The rows below fall into families. The same turns and mirrors carry the whole set onto itself and the rows of a family onto each other. For each named row, which other rows are in its family? Write them in the order they are listed.
These 36 rows form 12 families of 3 rows each.
Bidu: +0.30	-0.20	-1.73	-1.56	+0.19	+1.18	+0.45	+0.46	-0.43	-2.63	+0.99	-2.15	+0.03	+0.57	+2.10	+1.35	+1.26	-1.05	+1.82	-1.92	-0.23	+0.87	-0.94	-1.87	+0.19	-0.19	-2.06
Tor: +0.21	+0.09	-0.73	-2.37	+0.04	+0.75	+0.95	-0.20	-0.91	-2.88	+1.22	-2.98	-1.21	-0.03	+2.19	+1.03	+1.39	+0.13	+0.76	-2.24	-0.08	+0.71	-0.34	-1.95	+0.59	+0.12	-1.18
pusa: -0.77	-2.03	-0.61	-1.05	-1.53	-1.16	+1.19	+0.17	-1.49	-1.85	+1.60	+2.03	+1.36	+0.90	-0.27	+0.02	+0.76	-2.00	+0.12	-1.25	-0.44	-0.18	+2.65	+1.54	+3.35	+0.35	+0.97
Punu: -1.54	-2.29	-0.85	-0.65	-1.43	-1.37	+0.63	+0.01	-0.62	-2.14	+0.35	+1.76	+0.22	-0.73	-0.93	+0.32	+1.87	-1.59	+0.89	-1.19	-1.38	-0.32	+2.42	+2.07	+2.39	+0.50	+1.63
lezig: +0.89	+0.29	-1.89	-2.01	-0.56	+1.29	+0.69	-0.19	-0.28	-1.96	+0.53	-2.38	-0.72	+0.71	+1.22	+1.04	+0.65	+0.02	+0.73	-1.97	-0.84	+0.30	-0.29	-2.01	+1.10	-0.48	-2.57
Kapa: -0.66	-0.45	+1.21	+0.17	-0.81	+1.27	-1.15	+0.58	-2.25	+1.65	+0.73	-2.89	+0.53	+0.41	-1.25	+3.31	+1.27	-0.37	-0.39	+1.12	-0.28	-2.23	+0.21	+2.18	+0.41	-0.04	+0.37
Ped: +0.32	-0.70	-1.80	-2.30	+0.21	+1.50	+1.17	+1.29	-0.11	-1.97	+0.44	-2.68	-0.28	+0.72	+1.30	+2.39	+1.22	-0.30	+0.84	-2.30	-0.11	+1.08	-0.22	-2.05	+0.75	-0.31	-1.77
gobe: -1.02	-2.25	+0.02	-1.31	-2.32	-1.74	+0.78	+0.10	-1.88	-1.72	+1.38	+1.11	+1.73	-1.18	+0.24	+0.07	+2.01	-2.69	+0.20	-1.69	-1.01	-0.37	+1.76	+2.25	+2.98	+0.71	+0.67
Tekiz: +0.05	-1.02	-1.67	-2.73	+0.78	+0.98	+0.59	+0.55	-0.01	-2.63	+1.23	-3.53	-1.25	+1.09	+0.62	+1.71	+0.45	-0.63	+0.37	-1.25	+0.14	-0.23	-0.27	-1.66	+0.61	-0.17	-2.02
liram: -0.72	-0.17	+0.23	+0.30	-0.46	+0.96	-2.97	+0.12	-1.88	+0.97	+0.43	-3.16	+0.19	-0.40	-1.10	+3.52	+0.53	-0.19	+0.63	+0.82	-0.60	-1.90	+0.61	+1.91	+1.33	+0.91	+0.55
talo: -0.33	+0.31	+1.01	+0.37	-0.28	+0.90	-1.26	-0.06	-1.92	+1.57	+1.02	-2.87	+1.04	-0.06	-0.61	+3.32	+1.18	-0.02	-0.78	+2.01	-0.43	-1.61	+0.18	+1.61	+0.31	+1.05	+0.62
Sineg: +0.05	-0.08	+0.39	-0.23	+0.16	+0.96	-1.83	-0.49	-1.96	+0.80	+0.26	-2.86	+1.35	+1.72	-0.32	+3.33	+1.02	-0.17	-1.19	+1.43	+0.02	-2.19	+0.05	+1.67	+0.24	+0.03	+0.84
Pir: +0.57	-0.58	-1.76	-2.18	+0.40	+1.35	+0.29	+0.52	-1.05	-2.80	+0.50	-1.67	-0.36	-0.27	+1.86	+2.34	+1.45	-0.43	+0.79	-2.91	+0.27	+0.58	-0.34	-2.00	+1.14	-0.01	-2.08
gol: -1.17	-1.90	-0.13	-0.42	-1.42	-2.67	+1.99	-0.13	-1.41	-1.40	+1.25	+1.54	+1.11	+0.58	+0.49	+0.26	+1.26	-2.37	+0.75	-1.37	-0.41	-0.27	+0.21	+2.59	+2.79	+0.77	+1.20
pupi: -2.14	-2.41	-0.31	-2.07	-2.11	-2.26	-0.04	+0.63	-0.49	-1.64	+0.69	+1.67	+1.52	-0.24	-0.32	+0.19	+2.25	-1.28	+0.39	-0.35	-1.08	-0.68	+1.51	+1.18	+3.09	+0.98	+0.70
zimim: -0.08	-1.37	+0.67	-0.04	-0.64	+0.22	-1.00	+0.71	-1.41	+1.00	+1.38	-3.48	+0.13	+0.44	-1.20	+3.50	+0.90	-0.75	-1.23	+1.33	-1.28	-2.69	+1.62	+2.19	+0.79	+0.36	+0.30
lavig: -0.21	+0.57	-2.44	-2.30	+0.41	-0.38	+0.93	+0.17	-0.59	-2.60	+0.06	-2.30	-0.59	-0.68	+1.87	+1.42	+1.31	-0.25	+0.40	-2.30	-0.57	+0.59	-0.64	-1.43	+0.24	+0.01	-1.94
Nidot: -0.30	-0.48	-0.17	+0.28	+0.17	+0.42	-1.97	-0.24	-2.48	+1.06	+0.47	-2.56	+1.30	-0.08	-0.61	+4.24	+1.70	-0.09	-1.74	+0.70	-0.04	-1.83	+0.15	+1.45	-0.02	+1.27	+0.32
tinu: +0.31	-0.17	-1.91	-1.91	+0.79	+0.67	+0.87	+0.42	+0.33	-2.44	+0.38	-1.60	-0.48	+0.35	+1.38	+1.93	+1.49	+0.18	+0.68	-1.53	+0.08	+1.21	-0.69	-2.39	+0.62	+0.44	-1.87
manam: +0.24	-0.27	-2.25	-2.66	-0.52	+1.61	+1.14	+0.84	+0.01	-2.03	-0.53	-2.05	+0.27	-0.88	+2.52	+2.20	+1.06	-0.08	+1.15	-1.41	-0.55	+0.51	+0.38	-2.01	+0.49	+0.47	-0.93
Gorig: -0.98	-2.81	+0.82	-0.94	-1.53	-1.58	+1.03	-0.06	-1.53	-2.18	+1.28	+1.54	+0.57	+0.17	+0.23	+0.45	+2.00	-1.48	-0.30	-1.94	+0.08	-0.38	+2.19	+1.79	+3.06	+1.46	+1.52
Vulet: +0.48	-0.47	-3.18	-1.47	+0.63	+0.19	+1.44	+0.74	+0.27	-2.54	+0.04	-2.01	-0.23	+0.33	+2.22	+2.07	+1.20	-0.82	+0.22	-1.82	+0.07	+0.06	-0.09	-1.93	+0.24	-0.17	-0.94
lefi: -0.08	-0.35	+0.89	+1.20	-0.37	+0.64	-2.41	+0.80	-2.09	+1.15	+1.28	-2.40	+1.14	+0.60	-0.28	+3.92	+1.74	-0.59	+0.03	+1.06	-0.76	-2.04	+0.29	+1.54	+0.30	+0.47	-0.21
levuv: -0.07	-0.03	+1.09	+0.98	-0.48	+0.33	-0.67	-0.29	-2.25	+1.54	+1.02	-2.45	+0.86	+0.99	-0.07	+3.92	+1.29	-0.19	-0.73	+0.93	-0.76	-1.92	-1.06	+1.95	+0.42	+0.73	+0.79
vug: +0.20	-0.91	+0.84	+0.67	-0.54	-0.28	-2.09	+0.00	-2.42	+1.27	+1.72	-3.60	+0.29	-0.79	-0.24	+3.51	+1.88	-0.18	-0.80	+0.40	+0.07	-1.96	+0.49	+1.77	+0.32	+0.74	+0.36
pon: -0.90	-1.97	-0.07	-1.03	-1.51	-2.43	+1.29	+0.07	-0.83	-1.30	+0.71	+1.74	+1.25	-0.51	-0.09	-0.28	+1.36	-2.05	+0.64	-0.86	+0.09	+0.11	+1.61	+2.72	+2.79	+1.09	+0.67
zalo: -1.59	-2.76	-0.26	-1.31	-2.09	-1.89	+1.69	+0.86	-0.87	-1.48	+1.14	+1.21	+1.05	+0.02	-0.70	-0.14	+1.81	-2.42	+0.56	-1.47	-0.47	-0.14	+1.52	+2.18	+2.87	+0.23	+0.68
kimem: -2.16	-1.24	+0.25	-1.59	-1.44	-1.73	+1.06	-0.29	-1.88	-2.04	+0.41	+1.63	+1.31	+0.19	+0.16	+0.09	+1.07	-1.90	-0.45	-1.23	-0.55	-0.69	+1.52	+2.36	+3.02	+1.67	+1.23
funeb: -0.64	+0.08	+1.40	+0.11	-0.45	+1.41	-2.08	-0.05	-2.93	+0.61	+1.38	-2.46	+0.55	-0.34	-0.60	+3.48	+2.04	-0.12	-0.90	+0.98	-0.88	-2.49	+0.07	+1.21	+0.46	+0.23	+0.23
tima: -1.07	-2.22	+0.44	-0.35	-2.10	-1.11	+1.31	+0.14	-1.18	-1.96	+0.82	+2.12	+1.40	+0.46	+0.44	-0.05	+1.96	-2.53	+0.79	-1.27	-1.19	-0.47	+1.67	+2.18	+2.39	+0.87	+0.77
Pid: -0.40	-3.43	-0.33	-1.77	-1.56	-0.89	+2.17	-0.16	-0.55	-2.23	+0.63	+0.67	+0.31	+0.48	-0.52	-0.13	+0.84	-2.53	-0.09	-1.51	-0.23	-0.81	+2.27	+2.46	+2.23	+0.63	+0.56
pina: +0.49	-0.14	-1.90	-1.38	+0.83	-0.14	+1.40	+0.46	-0.29	-2.05	+0.93	-1.88	-0.29	+1.26	+2.09	+2.58	+1.22	-0.07	+0.81	-2.25	-0.45	+1.04	-1.51	-1.72	+0.77	-0.14	-1.35
molop: -1.62	-1.65	-0.25	-0.92	-2.21	-2.69	+0.79	+0.09	-0.46	-1.44	+0.38	+0.84	+0.99	+0.45	+0.13	-0.54	+1.17	-2.46	-0.05	-0.78	-0.82	-1.67	+0.92	+2.36	+3.24	+0.90	+0.79
bape: -0.06	-0.74	-0.52	+1.27	-1.03	+0.93	-1.62	-0.01	-2.19	+1.77	+1.75	-2.53	+0.64	-0.23	-1.16	+3.15	+0.99	-0.74	-0.77	+1.21	-0.16	-2.64	+0.46	+1.27	+0.50	+0.40	+0.00
zeda: +0.03	-0.67	-2.43	-2.50	+0.18	+1.72	+0.01	-0.69	-0.11	-2.68	+0.26	-2.66	+0.06	+0.13	+0.78	+1.63	+0.97	-0.29	+1.29	-1.81	-0.65	+1.68	-0.04	-1.88	+0.50	+0.27	-0.67
kubop: -0.53	-0.63	+0.33	-0.95	-0.29	+1.05	-2.42	-0.07	-2.43	+1.02	+0.13	-1.96	+1.05	-0.39	-0.68	+3.09	+1.35	+0.22	+0.36	+1.62	+0.87	-2.18	+0.18	+2.08	-0.14	-0.20	+0.41

Which other rows belong to the same family as pupi? manam, kubop
Which other rows belong to the same family as kimem? lavig, Nidot
Which other rows belong to the same family as zalo? Kapa, Ped
Which other rows belong to the same family as zimim? Tekiz, Pid
Which other rows belong to the same family as funeb? gobe, Pir
Which other rows belong to the same family as Sineg? Vulet, molop
Which other rows belong to the same family as tima? Bidu, lefi

The rows below fall into families. The same turns and mirrors carry the whole set onto itself and the rows of a family onto each other. For each named row, which other rows are in its family? Write them in the order they are listed.
These 32 rows form 4 families of 8 rows each.
vetus: -2.01	-1.45	+0.32	-1.38	-0.93	+0.22	+1.61	-0.31	+2.83	-1.34	-0.44	+0.56	+0.33	+0.92	+0.13	+2.59	+1.48	-0.35	+0.91	-0.65	-2.92	-0.08	-1.66	+0.45	+0.19
guzin: -1.05	-1.81	+0.46	-0.41	-0.54	-0.17	+2.42	-0.21	+3.44	-0.86	+0.28	+1.09	+0.59	+0.59	-0.02	+3.05	+0.92	-0.40	+1.38	-0.45	-2.49	+0.10	-1.34	+0.11	-0.66
sasan: +2.71	-1.06	+1.62	-2.66	-0.28	+0.45	-0.16	+1.43	+1.27	-1.28	-1.46	+0.92	+0.18	+0.41	-2.28	+1.98	+2.33	+0.24	-0.82	-0.51	-1.06	+0.54	-1.29	+2.90	+0.38
Voguk: -1.35	+0.01	-1.10	-0.03	+1.16	-0.76	+2.63	-1.57	+1.18	-0.56	+1.57	+0.93	-2.08	-1.23	+1.08	+0.22	-1.53	+0.03	+1.47	-2.35	-1.11	+0.79	+0.98	+0.43	+0.25
Zabel: +2.16	-0.96	+1.21	-1.84	-1.91	+0.10	+2.14	-0.89	+1.90	-2.60	+2.52	+3.15	-1.60	-0.32	-0.11	-0.26	+1.15	-0.01	-0.56	-0.58	+0.08	-1.58	-1.44	+0.62	+0.79
fiti: +1.35	+0.37	+1.03	-1.43	-1.82	-0.19	+2.15	-1.39	+2.01	-2.56	+2.71	+2.60	-1.16	-0.13	+0.02	-1.07	+1.14	-0.14	-0.74	-0.07	-0.29	-1.36	-0.70	+0.32	-0.24
tol: -1.92	-0.47	-0.49	-0.91	-0.67	-0.92	+1.19	-0.58	+1.14	-0.76	+0.56	+0.39	+0.85	-0.66	-0.91	-0.88	+0.97	+2.11	-1.00	-0.78	-0.66	-1.35	-1.24	+3.98	+0.42
Bobuf: -1.48	-0.70	-1.14	-1.61	-0.23	-1.21	+1.07	-0.44	+1.70	-1.03	+0.78	+0.07	+0.64	-1.36	-0.58	+0.21	+0.89	+2.24	-0.91	-0.43	+0.39	-1.81	-0.17	+3.98	+0.55
Nat: -1.69	-0.04	-0.40	-1.34	+0.03	-1.57	+0.72	-0.59	+1.79	-1.54	+0.62	+0.25	+1.20	-1.04	-0.91	-0.02	+0.75	+2.32	-0.86	-1.29	+0.15	-1.69	-0.31	+3.45	+0.71
Zavo: +1.55	+0.09	+1.69	-1.76	-2.01	-0.30	+1.48	-1.14	+2.48	-2.58	+2.91	+2.50	-1.52	-0.98	-0.71	-0.25	+0.72	-0.17	-0.77	-0.48	-0.23	-1.15	-0.84	+0.16	-0.13
rebu: +3.43	+0.30	+0.43	-0.96	+0.89	-0.45	+1.78	+0.27	-0.96	-0.30	+0.61	+1.35	-2.27	-2.26	-0.95	-0.90	-0.32	+0.04	-0.80	-1.39	+1.50	+0.20	+1.62	+2.77	+0.72
kis: +1.06	+0.05	+1.69	-1.65	-1.78	+0.38	+1.52	-1.09	+2.11	-2.42	+2.30	+3.21	-2.30	-0.29	-1.02	-0.15	+0.95	-0.25	-1.15	-0.49	-0.41	-1.60	-1.03	+0.31	+0.22
Rif: +2.48	-0.90	+1.70	-2.88	-0.46	+0.97	-0.02	+1.28	+1.73	-0.15	-1.43	+0.58	+0.55	-0.14	-2.19	+1.51	+2.52	+0.08	-0.57	+0.55	-0.27	+0.07	-0.91	+2.16	+0.97
doro: +2.98	-0.79	+1.05	-0.95	-0.17	+1.49	+2.83	+0.69	+0.30	-0.11	-0.22	+1.40	-3.24	-0.15	-0.14	+1.84	+0.49	-2.70	+1.12	-0.85	-1.18	+1.79	+0.20	-0.07	+0.29
nolu: +2.40	+0.63	+0.18	-1.83	+0.39	-0.03	+1.05	+0.24	-1.48	-0.83	-0.07	+0.74	-2.55	-1.92	-0.86	-1.35	+0.28	+0.10	-1.33	-1.59	+1.17	-0.07	+1.19	+3.10	+1.55
mupa: -0.80	-0.17	-0.44	-0.45	+1.85	-0.29	+1.31	+0.86	+0.10	+0.90	-2.38	-1.36	-0.37	-0.96	-0.74	+1.91	+0.11	-0.37	+0.75	-1.45	-1.50	+1.66	+1.33	+2.62	+0.08
zuz: +3.04	+1.03	+0.35	-1.37	+0.85	-0.96	+1.41	+0.75	-0.72	-0.67	+0.26	+0.30	-2.51	-1.61	-1.39	-1.66	-0.52	-0.12	-0.98	-0.95	+0.82	-0.41	+0.67	+2.96	+1.21
Nol: +0.05	-1.63	-0.40	-0.78	+1.75	-0.05	+1.27	+1.37	-0.13	+0.86	-2.58	-0.67	-0.78	-1.20	-0.95	+2.69	+0.05	-0.14	+0.83	-1.97	-1.08	+1.45	+0.60	+2.92	+1.14
vagu: +2.76	-1.25	+1.75	-2.25	-1.23	+0.53	+0.75	+1.59	+0.79	-1.11	-1.43	+0.96	+0.12	-0.10	-1.93	+1.43	+2.68	-0.29	-1.36	+0.41	-0.24	-0.68	-1.13	+2.78	+0.62
lunev: +3.33	-0.71	+1.22	-1.29	+0.65	+0.67	+2.23	+0.61	+0.76	-0.92	-0.31	+1.49	-2.85	-0.61	-0.02	+2.51	+0.25	-2.39	+1.09	-1.31	-0.75	+1.44	+1.17	-0.81	+0.47
Mav: -2.26	-1.82	+0.63	-1.03	-0.82	+0.61	+1.99	-0.26	+3.20	-1.19	-0.28	+0.58	-0.02	+0.45	+0.21	+2.51	+2.08	-0.34	+1.18	-0.36	-1.81	+0.34	-1.00	+0.04	-0.40
bonu: -1.45	-0.05	-1.41	-0.12	+0.91	-0.82	+3.20	-1.88	+0.56	-1.26	+1.74	+1.01	-2.55	-1.66	+0.63	+0.51	-0.66	-0.60	+1.23	-2.82	-0.74	+0.17	+0.78	+0.66	+0.49
Bipu: -1.27	-0.09	-0.95	+0.35	+0.19	-0.65	+3.60	-1.46	+0.70	-0.41	+1.61	+0.91	-2.15	-1.71	+1.41	-0.23	-1.09	-0.55	+0.90	-1.55	-0.26	-0.44	+1.21	+0.35	+0.49
fizaf: +2.79	-0.13	+1.85	-0.62	+0.10	+1.05	+2.43	+0.52	+0.43	-0.64	-0.48	+1.62	-2.71	+0.20	-0.45	+1.62	+0.27	-2.64	+1.16	-1.75	-1.39	+1.85	-0.02	-0.65	+0.39
Kalug: +3.55	+0.88	+0.01	-1.23	+0.68	-0.72	+1.47	+0.30	-1.10	-0.44	+0.60	+1.08	-2.04	-1.64	-1.25	-0.74	-0.91	+0.00	-0.87	-1.76	+0.72	-0.35	+0.78	+3.31	+1.40
vuvo: +2.76	-0.82	+2.08	-2.14	-1.03	+0.76	+0.35	+2.01	+1.52	-0.32	-1.40	+0.72	+0.44	+0.43	-1.68	+1.31	+1.91	+0.19	-0.90	+0.65	-0.34	-0.16	-0.99	+2.66	+0.51
zotut: -1.71	-1.90	+0.33	-0.89	-1.02	+0.92	+2.07	-0.68	+2.84	-1.01	+0.11	+1.31	+0.46	+0.42	+0.35	+3.48	+1.75	-0.21	+1.27	-1.19	-1.84	+0.45	-0.88	+0.41	-0.24
kodin: +0.23	-0.97	-0.93	-0.61	+1.58	-0.49	+2.02	+1.17	+0.06	+0.82	-1.97	-1.60	+0.21	-0.88	+0.05	+1.99	+0.27	-0.15	+1.45	-1.67	-0.73	+1.61	+0.85	+3.04	+0.74
dabu: -0.30	-0.98	-0.99	-0.48	+1.87	+0.18	+2.01	+1.21	-0.36	+0.86	-2.68	-0.82	-0.51	-0.25	-0.32	+2.06	+0.51	-0.26	+1.08	-1.71	-0.76	+1.22	+0.62	+3.15	+1.11
dep: -1.40	-0.69	-0.84	-1.00	+0.04	-0.85	+0.06	-1.12	+0.90	-0.98	+0.44	-0.60	+0.18	-1.52	-0.76	-0.47	+1.07	+2.11	-0.77	-0.49	+0.11	-1.73	-0.19	+3.88	+0.35
kabur: -1.14	+0.02	-1.02	+0.67	+0.31	-1.05	+3.57	-1.16	+0.38	-1.44	+1.78	+1.06	-2.58	-1.08	+1.15	+0.36	-1.29	-0.46	+0.90	-2.69	-0.74	-0.04	+0.70	+1.17	+0.01
zeked: +2.79	-0.50	+1.54	-1.29	-0.11	+0.58	+3.35	+1.14	+0.99	-0.72	-0.31	+2.42	-2.19	+0.24	-0.14	+2.14	+0.14	-2.38	+0.89	-1.52	-1.47	+1.77	+0.07	-0.66	+0.51

Which other rows belong to the same family as sasan? guzin, Zabel, tol, nolu, mupa, lunev, Bipu
Which other rows belong to the same family as doro? Nat, kis, Rif, zuz, zotut, kodin, kabur
Which other rows belong to the same family as Voguk? vetus, fiti, rebu, Nol, vagu, dep, zeked

The rows below fall into families. The same turns and mirrors carry the whole set onto itself and the rows of a family onto each other. For each named row, which other rows are in its family? Write them in the order they are listed.
These 16 rows form 4 families of 4 rows each.
maba: -0.44	+0.42	-0.40	+1.04	-2.04	+3.84	+0.94	+1.58	-2.39	+4.39	+0.71	-1.18
Keko: +0.19	+1.89	+1.01	+1.30	+0.19	+2.32	-2.14	+0.78	-2.82	+3.83	-0.39	+1.65
puren: -2.97	+0.45	+1.20	+3.37	-2.14	+1.91	+1.24	+0.82	-2.12	+2.11	+3.01	+2.03
Ledi: -1.53	-0.37	+2.00	+2.63	-3.62	+2.62	+1.15	-0.06	-1.41	+3.22	+3.13	+0.75
neta: +1.25	+1.48	-1.20	+0.83	-0.66	+1.56	-1.52	+0.51	-3.15	+3.80	+0.90	-0.43
nadi: +0.27	+2.24	+0.11	+1.18	-0.33	+1.96	-3.16	+0.53	-1.76	+3.17	+0.23	+0.87
ker: -1.90	+1.66	+0.08	+3.56	-0.85	+2.51	-1.93	+0.01	-3.19	+0.50	+2.56	+1.70
bok: -0.85	+0.24	-0.48	+0.35	-2.02	+3.09	+1.42	+0.80	-2.79	+4.21	+0.74	-1.22
risi: -1.06	-0.02	+2.50	+2.29	-2.59	+1.73	+1.24	-0.99	-1.95	+2.43	+3.51	+0.13
zade: -1.98	+1.26	-0.03	+2.62	-1.19	+2.53	-2.11	+0.06	-2.42	+0.15	+3.12	+1.67
rap: -0.54	+2.08	+1.06	+1.16	-0.59	+1.99	-2.60	+1.46	-2.45	+3.70	-0.16	+2.05
Sen: -0.30	-0.28	+1.80	+2.63	-2.80	+1.84	+1.04	-1.10	-1.15	+2.85	+3.46	-0.15
vamav: -1.66	+1.16	+1.27	+2.86	-1.46	+2.73	-0.76	+1.70	-2.25	+4.93	-0.38	-1.01
gopon: -1.29	+0.90	-0.41	+2.15	-0.67	+2.08	-1.66	-0.86	-3.39	+0.58	+2.37	+2.63
sato: -1.04	+0.97	+0.54	+1.83	-1.71	+2.67	+1.56	+1.53	-3.05	+4.32	+0.84	-1.79
zuvub: -0.59	+0.88	+0.15	+1.36	-2.85	+2.06	-0.94	-2.22	-2.07	+0.96	+2.60	+2.00

Which other rows belong to the same family as zade? maba, Keko, risi
Which other rows belong to the same family as puren? neta, vamav, zuvub

